[117 177 113 163 141 117 129 104 114 141 176  92]  resa
[116 156 162 220 121 135 170 148 150 140 135 116]  malem
[109 187 109 104 141 127  89 150 131  96 161  89]  pavob
[130 120 101 129  84 165 105  91 139 144 130 138]  nes
[121 137  93  89 141 127 104  96  89 126  89 116]  fubo
[144 122 131  59 108  72  61 122 101 147 133 110]  fitap
[115 137 129 184  61 156 101 114 167 148 124 122]  vovat
dup fubo:  | [89]
rev: [104 127 141  89] | fubo
dup nes:  | [130]

[114 151 118 115 103 177 168 130 119 144] : nibe
[103 177 168 128 119 133 240 134 100  93] : Kifa
[119 186 140 140 198 142 101 198 138 169] : nibo
[134 140 123  73 135 133 117 103 135 131] : zag
[202  22 217 217 149 185 133  58 185  23] : voral
[123 186 140 140 198 142 101 198 138 169] : Nov
[206 145 228  43 192 183 186 114 233 125] : kesiv
which: [123 186 140 140 198 142 101 198 138 169] | Nov
rev: [185 149 217 217  22] | voral
which: [114 151 118 115 103 177 168 130 119 144] | nibe
rev: [119 130 168 177 103] | nibe

[129 136 158 146] : gofa
[107 158 136 114] : nila
[126 155 128 106] : Tiz
[127 155 139 107] : bur
[107 198 107 107] : gonez
[127 128 128 128] : bato
[104  83  36  40] : tedu
[164 198 136 198] : Suge
[107 159 136 114] : luvi
[128 127 128 127] : fera
which: [107 198 107 107] | gonez
rev: [139 155 127] | bur
dup gonez:  | [107]
which: [107 158 136 114] | nila
dup Suge:  | [198]

[118 150 171 150 183] = fama
[150 171 108 183 122] = muf
[133 124 107 137 122] = Bisa
[134 122 129  84 109] = Fafe
dup fama:  | [150]
rev: [122 137] | Bisa
rev: [183 150 171 150] | fama
rev: [129 122 134] | Fafe
rev: [122 137 107] | Bisa
rev: [122 137 107 124] | Bisa
rev: [ 84 129 122] | Fafe

[ 63 112 139 165  65 143 111 191 123 224 120  76 182 149] = suvup
[146 215 174 134  70 177 169 163 148  70 167 139 159  99] = zufit
[ 63 112 139 165 191 143 111 191 123 224 181  76 182 149] = Kunud
[224 120  76 182 152 143 111 191 200 224 120  76 182 149] = Tis
[ 89  99 151 193 141 173  99 184  36 189  76 120 177  92] = refi
which: [ 63 112 139 165  65 143 111 191 123 224 120  76 182 149] | suvup
dup zufit:  | [70]
dup Kunud:  | [191]
rev: [169 177  70] | zufit
rev: [ 76 120 224 200] | Tis

[220 156 173  78  88 173 173 114] -> pased
[ 42 156 173  78 159 114 175 175] -> fusug
[ 42 156 173  78  88 175 175 114] -> fegi
[159 173 114  78  78  42 175 114] -> neku
dup pased:  | [173]
dup fusug:  | [175]
rev: [114 173 173] | pased
rev: [114 159  78 173 156  42] | fusug
rev: [114 175  42  78  78 114 173] | neku
rev: [175 175  88  78 173 156] | fegi

[113 128 114 109 116 113 132 106 116 149 112 190 105 143 119 122 129 131
 128 101 133 143 139 118 128] -> Viv
[113 128 114 109 116 113 132 106 116 149 112 190 105 143 119 122 129 131
  89 135 157 130  92  86 127] -> gerig
[102 147 106 135 122 147 114 163 143  66 104 143 118 117 122 122 122 122
 134 147 129 122 122 133 128] -> vin
[110 120 146 106 123 112 115 126 159 107  82 151  89 127 165 149 116 145
 110 137  96 144 106 111 116] -> tazam
[110 120 146 106 123 112 115 126 159 107  82 151  89 127 165 149 116 145
 110 137 161 164 101 108 117] -> keted
dup keted:  | [110]
which: [110 120 146 106 123 112 115 126 159 107  82 151  89 127 165 149 116 145
 110 137 161 164 101 108 117] | keted
which: [113 128 114 109 116 113 132 106 116 149 112 190 105 143 119 122 129 131
  89 135 157 130  92  86 127] | gerig
which: [102 147 106 135 122 147 114 163 143  66 104 143 118 117 122 122 122 122
 134 147 129 122 122 133 128] | vin

[187 111 124  86 242 242 242 132]  Zom
[ 44  94 211 119  84 217 168 153]  lago
[ 52 134 156 157  61 154 232 108]  dukug
[147 101  60 174 161 134 101 206]  keduv
[ 44  94 211 119  84  97  30  91]  tifo
dup keduv:  | [101]
rev: [242  86 124 111 187] | Zom
rev: [232 154  61 157 156] | dukug
rev: [132 242] | Zom
dup Zom:  | [242]

[134 161 183 193 185  86 168 141  81  32  29 128 205  55 154 218 134  38
  44  72]  tem
[105  58 226  46 201  54  36 111 150 125  89 147 106  33 182 180  94  48
 216 174]  pepud
[202 114 159 173 193  96 145 178  44  84 187 120 193 220  50  91  72 148
 101 108]  kas
[ 95  62 173  96  91  57 163  75  88 203 114 161  63 137  52 117 125 217
  79  36]  pazo
[ 93 121  83  93  73  79  68  81 154  98 164  90 102 188 167 105 173 188
 157 139]  Dis
[150 187 183 143  50 100 199 226 197  29 216 214 211 128 201  43 226 189
  98  59]  Seb
[223 120 138 147 165 170 131 172 175  88 154 186  76 208 158 213 157 214
  89  49]  vugo
[107  89 155  86  95  41  79  98 101 216 159 173 193  96 145 178  44  83
 187  43]  poti
rev: [187  83  44 178 145  96 193 173 159 216 101] | poti
rev: [114 203] | pazo
rev: [188 173 105 167 188 102  90 164] | Dis
rev: [ 50 143 183 187 150] | Seb
rev: [175 172 131 170 165 147] | vugo

[240 106 123 180 169  54 141]  nanem
[159 146 144 168  95 126 127]  puvar
[181 134  92 170  96 134 134]  kiba
[189  73 138  55 100 180 134]  Rin
[ 96 134 133 251 117 120 143]  Ragog
[149 145 111 149 164 115 141]  bimo
[183  80 130 173  76 112 142]  verov
rev: [134 180] | Rin
rev: [134 134  96] | kiba
rev: [115 164 149 111 145 149] | bimo
dup bimo:  | [149]
rev: [100  55] | Rin

[141 151 163 170 186  60  59] : megi
[151 141 163 123 123 202 107] : lobop
[141 151 163 163 186  60 148] : gul
rev: [202 123 123 163 141 151] | lobop
dup gul:  | [163]
which: [141 151 163 170 186  60  59] | megi

[125 137  28 192 181  75 125] : buk
[198 198  28 198 192 181  37] : zufa
[144 109 144 106 144 179 144] : Gazil
dup zufa:  | [198]
rev: [181 192 198  28] | zufa
rev: [144 179 144] | Gazil
dup Gazil:  | [144]
rev: [125  75] | buk
dup buk:  | [125]

[ 58 111 103  85  54] = lolug
[ 75  87 122  96 109] = dufu
[ 68  77 102 100  90] = Kimek
[ 97  91  91 122  96] = toz
[111 111 103 111  14] = nifa
[ 92  91 122  96  15] = sero
[ 49  76 111  76  43] = Zazep
dup Zazep:  | [76]
which: [111 111 103 111  14] | nifa
rev: [ 96 122  91  91] | toz
dup nifa:  | [111]
dup toz:  | [91]

[126 160  77 118  68] = zana
[117 106 157  61 104] = guzup
[ 49 107 117 147 200] = duful
[145 169 148 148  31] = riro
[147 109  95 105 128] = zil
[ 98  86 229  95  80] = zoda
[167 155 120 196  89] = mem
[131  95  88 161 107] = Tere
[113  62 133  95 185] = nit
[ 49 107 164  95 144] = rap
rev: [147 117] | duful
dup riro:  | [148]
rev: [105  95] | zil
rev: [229  86  98] | zoda
rev: [ 95 109] | zil
rev: [ 95 133] | nit

[161 144 162 138 201 176 170 158 162 155 159 196 137 144] = zoma
[198 156 182 142 227 152 215 201 214 137 137 210 145 166] = bera
[236 135 149 141 172 123 238 211 248 139 120 157 133 193] = pabo
[160 108 141 126 160  92 160 145 150 110 114 157 103 122] = lotaf
[133 118 114 101  88 158 176 170 162 113 112  99 126 130] = zisik
[173 112  85 120  33 101 148 144 162 113 104  28 107 153] = lup
[214 127 155 130 172 137 197 209 209 127 131 158 129 163] = Kam
[133 118 124 118 126 123 124 129 130 123 125 127 128 123] = toku
[137 138 145 121 142 145 141 129 149 144 138 151 131 147] = nitu
dup lotaf:  | [160]
rev: [162 158 170 176] | zoma
rev: [131 151 138 144 149 129 141] | nitu
rev: [210 137 137 214 201 215 152 227 142] | bera

[125 126 111 165 163 168 111  87 117 124 194 102 114 118 153 100 102  77
 113 141  94  66 145]  Puz
[113  95  86 135 150 165 106 135 143 114 111  93  87 163 114 120  75 142
 123  99 161 189 111]  leg
[113 125 136  46 149 133 168 121 171  73 129 169 197 112 100 100 100 110
 143 144  94 128  71]  rovo
[112 127 134  55 134 130 169 132 165  86 120 166 198 111 103 109 112 122
 142 139 108 134 125]  neb
[112 127 134  55 134 130 169 132 165  86 120 166 198 111 103 109 112 149
 101 131 143 156 113]  tet
[118 142 162 140  83 148 188 158  62 160 206 222 124 168 146 152 180 133
 128 153 227 135 124]  Mavur
[120 117 145 104 144 103 124 124 147  79 117 150 116 148 104 118  98 123
 156 117 138 172  92]  Kitut
[195 144 137  76 143 111 123 134 109 197  80 130  99 125 134 173 180 158
  89 175  75 108 127]  posu
[171 111 134  55 134 130 169 132 165  86 120 166 198 111 103 109 112 122
 142 139 108 134  82]  reriz
[127 140 164 174 103  51  93 125 133 106  96 114 113 116 123 133 141 130
 165  97 128 140 157]  Mutez
[112 127 134  55 134 130 169 132 165  86 120 166 104 147 140 148 145 135
  80 177 112 109 108]  remip
rev: [111 168] | Puz
rev: [124 222 206] | Mavur

[ 97 132 159 109 188] : bibe
[124 124  75 161 124] : Vuke
[108 124  63 110 109] : dab
[122 102 157 152 174] : Kag
[128 128 129 128 128] : zega
[ 87 134 176 121 156] : puli
[148 143 141  45  83] : Bol
[146  99  47 135 107] : dob
[128 128 128 128 128] : turi
[108 124  63 110 123] : zufu
[ 91  99  47 135 107] : kegeb
rev: [156 121 176 134] | puli
dup Vuke:  | [124]

[146  84 169  84 159  88]  vemel
[146 104 169 178 159  88]  Vogug
[146 104 169  84 198  76]  nipiz
which: [146 104 169 178 159  88] | Vogug
dup vemel:  | [84]

[122 146 162 115  58 183] = linu
[115 162  58 122 146  62] = pufo
[200 200 200 122 200 183] = Rako
rev: [ 58 115 162 146] | linu
rev: [146 122  58 162 115] | pufo
rev: [ 58 162] | pufo
dup Rako:  | [200]

[153 184 127 131] : zifo
[239  44  27   7] : kefuv
[101  48  51 253] : vefam
[138 149 202  79] : Mobal
rev: [ 79 202 149] | Mobal
rev: [184 153] | zifo

[107 193 107 129] : pamup
[ 44  49 146 106] : kaba
[142 144 133 116] : ner
[144 142 133  48] : Dur
rev: [107 193 107] | pamup
dup pamup:  | [107]
rev: [133 142 144] | Dur
which: [ 44  49 146 106] | kaba
rev: [146  49  44] | kaba

